In the data rows, the value 128 means zero.
Here are some points, each followed by its number:
[114, 124, 159, 121, 112, 134, 122, 154, 96, 171, 172, 121, 166, 132, 107, 129, 110, 116, 99, 69, 149, 101, 165, 127, 167, 120, 90, 147, 88, 96] 0
[94, 143, 138, 100, 151, 104, 128, 126, 114, 142, 158, 137, 145, 133, 106, 114, 146, 149, 100, 95, 120, 129, 151, 120, 164, 135, 134, 145, 105, 133] 1
[93, 127, 151, 81, 150, 104, 107, 157, 137, 149, 145, 171, 157, 91, 173, 89, 167, 183, 146, 119, 113, 127, 152, 49, 166, 167, 132, 178, 115, 156] 2
[102, 153, 140, 130, 148, 79, 93, 153, 137, 158, 131, 148, 157, 108, 158, 39, 165, 182, 162, 135, 90, 162, 166, 86, 163, 153, 139, 148, 105, 144] 3
[147, 129, 52, 157, 145, 162, 134, 101, 186, 77, 44, 154, 89, 152, 102, 145, 146, 134, 129, 179, 122, 170, 95, 153, 66, 134, 173, 61, 189, 158] 4
[126, 122, 171, 79, 128, 124, 171, 158, 77, 179, 189, 113, 171, 109, 135, 114, 117, 145, 144, 92, 142, 84, 161, 112, 187, 114, 81, 162, 85, 81] 5
[153, 103, 102, 150, 137, 144, 138, 107, 151, 96, 108, 133, 105, 148, 111, 159, 128, 108, 132, 154, 138, 165, 76, 154, 95, 159, 154, 112, 144, 152] 6
[148, 123, 80, 185, 118, 146, 131, 101, 161, 83, 62, 129, 86, 152, 100, 160, 109, 106, 134, 167, 121, 147, 78, 152, 58, 146, 155, 85, 191, 153] 7
[91, 124, 151, 125, 156, 36, 52, 171, 93, 160, 148, 182, 167, 106, 186, 84, 156, 175, 180, 128, 113, 138, 167, 101, 148, 154, 142, 162, 96, 171] 8
[182, 137, 84, 145, 114, 174, 157, 88, 161, 75, 98, 111, 83, 163, 94, 154, 109, 79, 100, 145, 127, 146, 76, 177, 82, 118, 146, 58, 186, 135] 9
[155, 122, 73, 161, 157, 151, 124, 74, 165, 42, 76, 136, 38, 152, 114, 141, 142, 80, 121, 168, 124, 170, 41, 146, 72, 156, 167, 72, 197, 156] 10
[108, 160, 131, 127, 150, 97, 98, 159, 131, 152, 126, 139, 160, 107, 167, 73, 149, 168, 154, 138, 87, 129, 166, 104, 143, 156, 133, 158, 108, 132] 11
[42, 138, 140, 132, 152, 86, 87, 153, 128, 173, 167, 177, 162, 131, 145, 106, 165, 174, 139, 119, 132, 154, 162, 116, 145, 174, 142, 148, 80, 161] 12
[151, 133, 132, 127, 103, 166, 167, 127, 133, 140, 119, 74, 137, 141, 116, 129, 86, 108, 127, 120, 108, 95, 139, 150, 154, 78, 99, 130, 124, 86] 13
[123, 130, 152, 110, 120, 133, 154, 153, 107, 153, 142, 114, 152, 133, 122, 128, 117, 126, 97, 67, 145, 105, 146, 136, 160, 125, 112, 151, 111, 105] 14
[129, 56, 137, 135, 112, 118, 123, 153, 106, 118, 142, 132, 130, 115, 135, 137, 119, 125, 153, 122, 150, 130, 135, 125, 139, 129, 120, 138, 117, 133] 15
[171, 127, 88, 173, 130, 172, 140, 75, 182, 67, 76, 137, 85, 158, 88, 156, 130, 79, 80, 144, 138, 135, 75, 163, 95, 109, 137, 58, 187, 145] 16
[148, 128, 174, 103, 93, 154, 163, 126, 97, 154, 175, 78, 153, 122, 116, 146, 75, 106, 117, 90, 144, 81, 163, 133, 171, 69, 78, 160, 100, 52] 17
[120, 103, 166, 112, 109, 122, 122, 176, 73, 159, 164, 115, 153, 104, 124, 132, 126, 142, 141, 92, 144, 107, 172, 135, 166, 115, 103, 189, 60, 105] 18
[174, 119, 86, 160, 129, 159, 159, 102, 158, 85, 88, 119, 83, 155, 90, 152, 123, 78, 102, 148, 135, 133, 80, 161, 89, 120, 151, 78, 173, 143] 19
[86, 128, 176, 91, 117, 93, 119, 160, 88, 184, 172, 118, 176, 111, 128, 108, 133, 145, 124, 85, 134, 105, 181, 98, 178, 130, 100, 185, 63, 113] 20
[148, 116, 141, 130, 106, 154, 158, 127, 111, 144, 142, 53, 136, 130, 115, 146, 59, 108, 131, 112, 128, 99, 135, 150, 131, 53, 78, 146, 122, 77] 21
[114, 97, 175, 86, 129, 113, 131, 165, 75, 167, 171, 110, 172, 100, 143, 122, 133, 136, 144, 89, 131, 103, 169, 111, 174, 114, 93, 180, 88, 101] 22
[146, 148, 108, 142, 130, 160, 143, 106, 149, 103, 128, 128, 118, 155, 62, 142, 129, 111, 53, 127, 132, 144, 121, 147, 116, 128, 141, 120, 145, 125] 23
Which point above is nearest to each new point, looking only along the 3 directions in which the numbered points spread most? Its number follows each.
[44, 123, 138, 126, 147, 89, 83, 154, 101, 157, 146, 162, 158, 131, 130, 110, 173, 197, 126, 116, 124, 156, 149, 109, 148, 164, 143, 146, 106, 130] 12
[160, 108, 100, 156, 83, 158, 160, 122, 127, 102, 105, 84, 109, 148, 122, 170, 89, 105, 126, 148, 152, 113, 110, 175, 87, 83, 121, 120, 141, 120] 13
[157, 127, 134, 131, 80, 149, 151, 124, 122, 128, 145, 61, 126, 145, 123, 157, 38, 79, 131, 118, 143, 93, 133, 152, 123, 47, 89, 152, 129, 75] 21
[158, 149, 103, 145, 128, 170, 149, 100, 153, 94, 124, 124, 112, 157, 51, 147, 126, 101, 42, 129, 133, 142, 116, 155, 113, 123, 141, 116, 153, 122] 23
[156, 127, 137, 128, 83, 147, 152, 128, 119, 131, 146, 63, 129, 142, 122, 156, 43, 84, 129, 116, 143, 90, 137, 150, 126, 52, 89, 155, 126, 72] 21
[98, 132, 187, 99, 135, 87, 101, 154, 91, 186, 193, 128, 191, 112, 141, 105, 130, 161, 158, 88, 124, 94, 203, 94, 175, 123, 108, 181, 51, 103] 20
[117, 123, 148, 128, 113, 135, 120, 149, 105, 159, 161, 123, 157, 133, 109, 132, 111, 114, 104, 80, 146, 107, 154, 130, 155, 122, 100, 138, 97, 102] 14
[144, 158, 86, 155, 133, 133, 146, 105, 179, 100, 82, 145, 96, 145, 135, 111, 142, 138, 142, 168, 80, 149, 91, 139, 90, 144, 156, 97, 161, 162] 6
[132, 53, 140, 130, 109, 125, 129, 151, 101, 120, 148, 127, 132, 117, 131, 150, 112, 116, 147, 114, 155, 121, 135, 129, 141, 127, 115, 140, 115, 127] 15
[121, 119, 172, 98, 108, 115, 134, 143, 104, 162, 167, 102, 142, 123, 115, 129, 114, 124, 115, 62, 139, 102, 173, 117, 172, 116, 96, 156, 82, 89] 0
[93, 134, 140, 87, 147, 82, 99, 160, 109, 175, 159, 169, 168, 97, 177, 90, 162, 168, 155, 126, 108, 119, 168, 28, 161, 173, 128, 139, 95, 146] 2
[111, 120, 167, 67, 118, 115, 162, 175, 90, 190, 182, 103, 180, 113, 127, 124, 97, 124, 125, 80, 149, 73, 160, 121, 176, 112, 73, 167, 87, 69] 5
[138, 166, 105, 161, 135, 142, 139, 89, 164, 91, 102, 121, 104, 163, 56, 146, 144, 92, 67, 128, 129, 155, 107, 161, 119, 115, 144, 88, 157, 144] 23
[35, 138, 139, 132, 150, 82, 83, 158, 127, 176, 172, 179, 165, 132, 148, 103, 166, 175, 139, 117, 136, 154, 162, 119, 145, 175, 142, 148, 76, 163] 12
[142, 150, 99, 135, 151, 168, 162, 95, 151, 117, 123, 118, 113, 164, 54, 154, 118, 103, 53, 103, 128, 123, 122, 149, 134, 131, 144, 116, 146, 128] 23
[111, 142, 146, 74, 158, 112, 116, 144, 118, 155, 149, 141, 143, 108, 151, 109, 162, 158, 166, 126, 110, 124, 151, 62, 148, 152, 128, 147, 102, 145] 11
[150, 106, 156, 100, 102, 140, 175, 140, 104, 168, 174, 53, 163, 125, 125, 136, 63, 124, 133, 101, 153, 73, 157, 135, 161, 78, 73, 142, 105, 51] 17
[139, 146, 99, 143, 135, 174, 137, 79, 152, 107, 98, 130, 111, 172, 70, 157, 116, 95, 72, 125, 123, 149, 119, 159, 111, 114, 150, 69, 156, 139] 23
[146, 129, 160, 108, 104, 132, 152, 156, 98, 154, 154, 80, 157, 115, 119, 148, 85, 121, 125, 105, 138, 75, 168, 126, 149, 94, 93, 169, 109, 66] 17
[58, 127, 131, 130, 146, 96, 90, 141, 111, 148, 139, 159, 148, 135, 126, 112, 171, 188, 124, 120, 124, 158, 140, 114, 140, 159, 145, 137, 115, 133] 12
[135, 147, 106, 135, 139, 169, 137, 85, 147, 112, 105, 135, 118, 167, 73, 154, 118, 99, 73, 121, 124, 147, 124, 154, 121, 120, 147, 73, 148, 138] 23
[132, 43, 136, 136, 108, 124, 127, 153, 102, 112, 144, 130, 126, 116, 132, 151, 113, 117, 152, 121, 158, 125, 130, 130, 135, 125, 118, 136, 118, 131] 15
[113, 121, 164, 65, 122, 116, 157, 173, 92, 186, 182, 106, 179, 113, 130, 122, 102, 131, 127, 84, 148, 77, 161, 118, 177, 115, 77, 166, 87, 71] 5
[41, 137, 142, 128, 147, 84, 87, 158, 124, 177, 173, 175, 168, 129, 145, 105, 163, 172, 139, 113, 135, 148, 165, 118, 149, 169, 138, 152, 73, 155] 12
[133, 56, 131, 139, 114, 129, 130, 141, 113, 108, 136, 131, 121, 122, 128, 151, 118, 116, 145, 125, 154, 129, 123, 133, 129, 129, 124, 128, 126, 136] 15
